Here are some points, one per row:
array([-1.51, -0.39, -0.51, 0.90, 0.77, 0.11, 0.59, -0.96, 1.94, 0.33, 1.25, -1.48, 1.13, 0.98, -1.05, -0.51, 1.49, 0.47, -0.49, -0.52, -0.65, -0.72, 1.88, -0.65])
array([0.88, -1.24, -1.09, 0.12, -0.31, -1.54, -0.54, 0.16, 0.59, -1.08, 0.48, 0.79, 0.61, -0.09, 1.79, -0.61, 0.24, 1.02, -1.01, 0.09, -0.93, -0.94, 0.04, -1.04])
array([-1.23, 0.46, 1.33, -0.59, -0.44, 1.28, -1.54, 1.94, -0.29, -0.38, -0.17, -1.10, -0.30, -1.53, 0.37, -0.85, -1.00, 0.40, 0.75, 1.63, -0.88, 1.49, 0.40, -0.71])
array([0.90, 0.70, -1.69, -0.32, 0.49, -0.56, -0.98, 0.09, -0.91, -0.72, -1.41, 0.07, -1.13, -1.08, 0.71, -0.48, -1.02, 1.57, 0.70, -0.95, 0.89, -1.80, 1.28, 1.15])
array([1.96, -1.41, 0.27, 0.19, 1.48, -0.78, -0.65, -0.61, 0.54, -0.78, 0.42, 1.06, 0.48, -0.44, -0.98, 0.74, -0.08, -1.42, 0.31, -0.62, -2.06, 0.08, -1.47, -1.70])
array([-0.49, 1.73, -0.22, -1.81, -1.08, 1.27, 1.60, 1.05, -1.33, 1.74, -1.56, -0.20, -0.53, 0.41, 0.47, 1.63, -0.92, 0.15, -0.57, 0.56, -0.74, 0.69, -0.89, -0.87])
array([-1.00, -0.05, 0.84, 0.70, -0.92, -0.17, 0.81, -0.35, 1.16, 0.28, 1.15, -1.58, 1.24, 1.30, -0.64, -0.88, 1.59, -0.46, 0.37, -0.68, 0.85, 1.50, -0.22, 0.87])
array([0.05, 0.06, 1.55, 1.30, -0.26, 0.40, 1.32, 0.01, -0.22, 0.88, 1.54, -1.39, -0.88, 1.49, -0.83, -1.60, 0.96, -0.75, 1.19, -0.31, 0.79, -0.20, -0.39, 0.35])
array([-0.99, -1.08, 1.07, -0.52, 1.42, 1.24, 0.31, -0.74, -1.30, 1.23, -0.06, 1.43, 1.09, -0.95, -1.22, 0.77, -1.49, -1.77, 1.09, 0.48, -0.44, 0.91, -0.91, 0.22])
array([0.46, 1.43, -0.54, -1.11, -0.52, 0.42, -1.32, 1.47, -0.04, -0.97, -0.51, 0.60, 0.50, -0.94, 0.47, -1.11, -0.46, 0.05, -0.87, 1.91, 1.19, -0.73, -0.31, 0.66])
array([-0.15, -1.39, -0.92, 0.45, -0.19, -0.89, -0.05, -1.03, 1.09, -0.47, 0.62, 1.07, 0.88, 0.26, 2.11, -0.51, 0.59, 1.69, -1.10, -1.36, -1.11, -0.60, 0.53, -0.98])
array([0.53, 0.08, 1.78, 1.15, 0.10, -0.76, -0.33, -0.34, -1.04, -0.40, -0.08, -0.59, -1.59, -0.58, 1.76, -1.53, -0.89, 1.58, 2.22, -1.11, 1.19, -2.01, 0.71, 0.99])
array([-0.31, -1.16, 0.06, 0.36, -0.79, -0.78, -0.40, -1.43, 1.28, -0.65, 0.34, 1.88, 0.71, 0.01, -0.41, 1.51, 0.59, -0.64, 0.30, -0.68, -1.26, 0.30, -1.66, -0.42])
array([1.54, -0.33, 0.10, -0.40, 1.72, -0.90, -0.71, 1.06, -0.06, -0.84, 0.08, 0.58, 0.60, -0.57, -1.51, 0.38, -0.37, -1.62, -0.30, -0.87, 0.42, 0.17, 0.62, -1.77])
array([-0.90, 1.96, 0.47, -1.30, -1.15, 1.74, 0.09, 1.87, -1.03, 1.49, -0.66, -0.40, 0.03, -1.19, 0.49, 0.87, -1.41, 0.49, -0.05, 0.93, -0.94, 1.48, -0.09, -0.89])
array([0.45, 1.37, -1.09, -1.37, -0.91, 1.54, -0.71, 0.84, -0.46, 0.56, -1.22, 0.66, -0.13, -1.15, 0.08, -0.74, -0.89, -0.20, -1.31, 1.32, 0.96, -0.49, -0.54, 1.34])
array([-1.86, -0.52, 0.11, 0.36, -1.76, -0.61, 0.15, -0.96, 1.73, -0.30, 0.51, 0.56, 1.50, 0.69, -0.34, 1.33, 1.28, -0.25, 0.06, -0.80, 0.10, 1.08, -0.73, 0.64])
array([-1.43, -0.91, -0.60, 0.62, 0.18, -0.27, 0.30, -1.28, 1.64, 0.04, 0.80, 0.36, 1.33, 0.60, 0.81, -0.57, 1.04, 1.93, -0.75, -1.26, -0.88, -0.55, 1.25, -0.87])
array([0.82, 1.32, -1.93, -1.46, 0.91, -1.06, -1.09, 0.78, -0.58, -1.19, -1.34, 0.61, -0.34, -0.90, -0.37, 0.10, -0.71, 0.74, -2.25, -0.91, 1.41, -0.62, 1.60, 2.21])
array([-1.39, -1.27, 0.97, 0.07, -0.99, 0.93, -1.43, -1.17, -0.52, -0.45, 0.62, -0.20, 1.46, -1.38, -0.16, 1.68, -0.93, -0.69, 1.12, 1.35, 0.39, 0.78, -1.81, 0.75])
array([-0.73, -0.95, 0.89, 0.81, -1.91, -0.97, -1.17, -1.18, -0.10, -1.54, 1.22, -1.50, 0.65, -0.65, 0.74, 0.86, -0.26, 0.24, 0.88, 1.57, 0.91, 1.69, -0.65, 1.14])
array([-0.85, -0.04, -0.71, 1.49, 1.47, 0.36, 0.94, -0.50, 1.55, 0.58, 1.71, -1.87, -0.99, 1.39, -1.30, -0.14, 1.78, -1.26, -0.56, 0.12, -0.47, -0.72, 1.38, -0.42])
array([0.75, 0.24, 0.45, 1.30, -0.37, 1.00, 1.46, 0.12, -0.98, 1.40, 0.07, -0.44, -1.60, 0.76, -0.61, -0.85, -0.38, -0.71, 1.46, 0.18, 0.29, -1.54, -0.80, 0.14])
array([0.81, 1.21, -0.69, -1.17, 1.39, -1.12, -0.79, 1.54, -0.26, -1.01, -0.58, 0.76, 0.43, -0.60, -1.13, 0.35, -0.47, -0.40, -1.54, -1.09, 2.31, 0.08, 1.57, 1.46])
array([-0.32, 0.88, -0.62, -0.27, 0.53, 0.84, 1.76, 0.30, -0.82, 1.33, -1.86, -0.44, -1.44, 1.61, 0.07, 1.14, 0.48, -0.50, -0.85, 0.48, -0.43, 0.00, -1.43, -0.58])
array([-0.06, -0.47, 1.76, 1.33, -0.72, -1.43, -0.43, -0.83, -0.59, -0.96, 1.26, -1.26, -1.03, -0.16, 1.56, -2.15, -0.27, 0.97, 1.21, 0.00, 1.24, 1.30, 0.09, 1.28])
array([0.85, 0.09, -0.73, -0.45, -0.33, -1.19, -1.05, 1.38, 0.25, -1.51, 0.12, 0.53, 0.62, -0.51, 1.03, -0.91, -0.05, 0.44, -0.60, 1.72, 0.17, -1.14, -0.17, -0.69])
array([0.77, 0.69, -1.25, -0.26, -0.91, 1.50, 0.66, 0.29, -0.87, 1.52, -1.39, 0.30, -0.97, -0.53, -0.26, -0.42, -1.06, -0.47, -0.15, 0.70, 0.33, -1.04, -0.81, 0.74])
array([1.94, -0.65, 0.82, -1.00, 0.57, -0.63, 0.58, -0.92, 0.60, -0.01, -0.91, 0.70, -0.47, 1.07, 0.70, 1.15, 1.25, 1.31, 0.68, -1.69, -1.03, 0.94, 0.71, -1.35])
array([-0.36, 0.28, -0.82, 1.70, 1.78, 0.58, 1.36, -0.11, 0.40, 0.92, 0.18, -1.04, -2.18, 1.73, -0.63, 0.47, 1.55, -1.21, -0.83, 0.43, -0.34, -0.42, -0.53, -0.36])
array([0.88, -0.64, 0.95, -0.81, 0.74, 0.45, 1.24, -0.48, -1.36, 0.94, -0.62, 1.55, 0.31, 0.93, -1.72, 0.87, -0.19, -0.70, 0.90, -0.62, -1.31, 1.05, 1.34, -0.62])
These points spread out most along one direction. Take the direction at right angles to it along which they spread out most. Go by this last direction. How far along it is each point below, from 0 to 99? 50 is the average, and the first point above lies past it. One standard deviation of the points above along it is 16.
array([-1.00, -0.05, 0.84, 0.70, -0.92, -0.17, 0.81, -0.35, 1.16, 0.28, 1.15, -1.58, 1.24, 1.30, -0.64, -0.88, 1.59, -0.46, 0.37, -0.68, 0.85, 1.50, -0.22, 0.87]) 46
array([0.85, 0.09, -0.73, -0.45, -0.33, -1.19, -1.05, 1.38, 0.25, -1.51, 0.12, 0.53, 0.62, -0.51, 1.03, -0.91, -0.05, 0.44, -0.60, 1.72, 0.17, -1.14, -0.17, -0.69]) 69
array([0.81, 1.21, -0.69, -1.17, 1.39, -1.12, -0.79, 1.54, -0.26, -1.01, -0.58, 0.76, 0.43, -0.60, -1.13, 0.35, -0.47, -0.40, -1.54, -1.09, 2.31, 0.08, 1.57, 1.46]) 67
array([-0.31, -1.16, 0.06, 0.36, -0.79, -0.78, -0.40, -1.43, 1.28, -0.65, 0.34, 1.88, 0.71, 0.01, -0.41, 1.51, 0.59, -0.64, 0.30, -0.68, -1.26, 0.30, -1.66, -0.42]) 50
array([0.90, 0.70, -1.69, -0.32, 0.49, -0.56, -0.98, 0.09, -0.91, -0.72, -1.41, 0.07, -1.13, -1.08, 0.71, -0.48, -1.02, 1.57, 0.70, -0.95, 0.89, -1.80, 1.28, 1.15]) 72
array([-0.85, -0.04, -0.71, 1.49, 1.47, 0.36, 0.94, -0.50, 1.55, 0.58, 1.71, -1.87, -0.99, 1.39, -1.30, -0.14, 1.78, -1.26, -0.56, 0.12, -0.47, -0.72, 1.38, -0.42]) 42
array([-1.43, -0.91, -0.60, 0.62, 0.18, -0.27, 0.30, -1.28, 1.64, 0.04, 0.80, 0.36, 1.33, 0.60, 0.81, -0.57, 1.04, 1.93, -0.75, -1.26, -0.88, -0.55, 1.25, -0.87]) 66
array([0.05, 0.06, 1.55, 1.30, -0.26, 0.40, 1.32, 0.01, -0.22, 0.88, 1.54, -1.39, -0.88, 1.49, -0.83, -1.60, 0.96, -0.75, 1.19, -0.31, 0.79, -0.20, -0.39, 0.35]) 37
array([-1.23, 0.46, 1.33, -0.59, -0.44, 1.28, -1.54, 1.94, -0.29, -0.38, -0.17, -1.10, -0.30, -1.53, 0.37, -0.85, -1.00, 0.40, 0.75, 1.63, -0.88, 1.49, 0.40, -0.71]) 44
array([1.54, -0.33, 0.10, -0.40, 1.72, -0.90, -0.71, 1.06, -0.06, -0.84, 0.08, 0.58, 0.60, -0.57, -1.51, 0.38, -0.37, -1.62, -0.30, -0.87, 0.42, 0.17, 0.62, -1.77]) 54
array([-0.15, -1.39, -0.92, 0.45, -0.19, -0.89, -0.05, -1.03, 1.09, -0.47, 0.62, 1.07, 0.88, 0.26, 2.11, -0.51, 0.59, 1.69, -1.10, -1.36, -1.11, -0.60, 0.53, -0.98]) 73
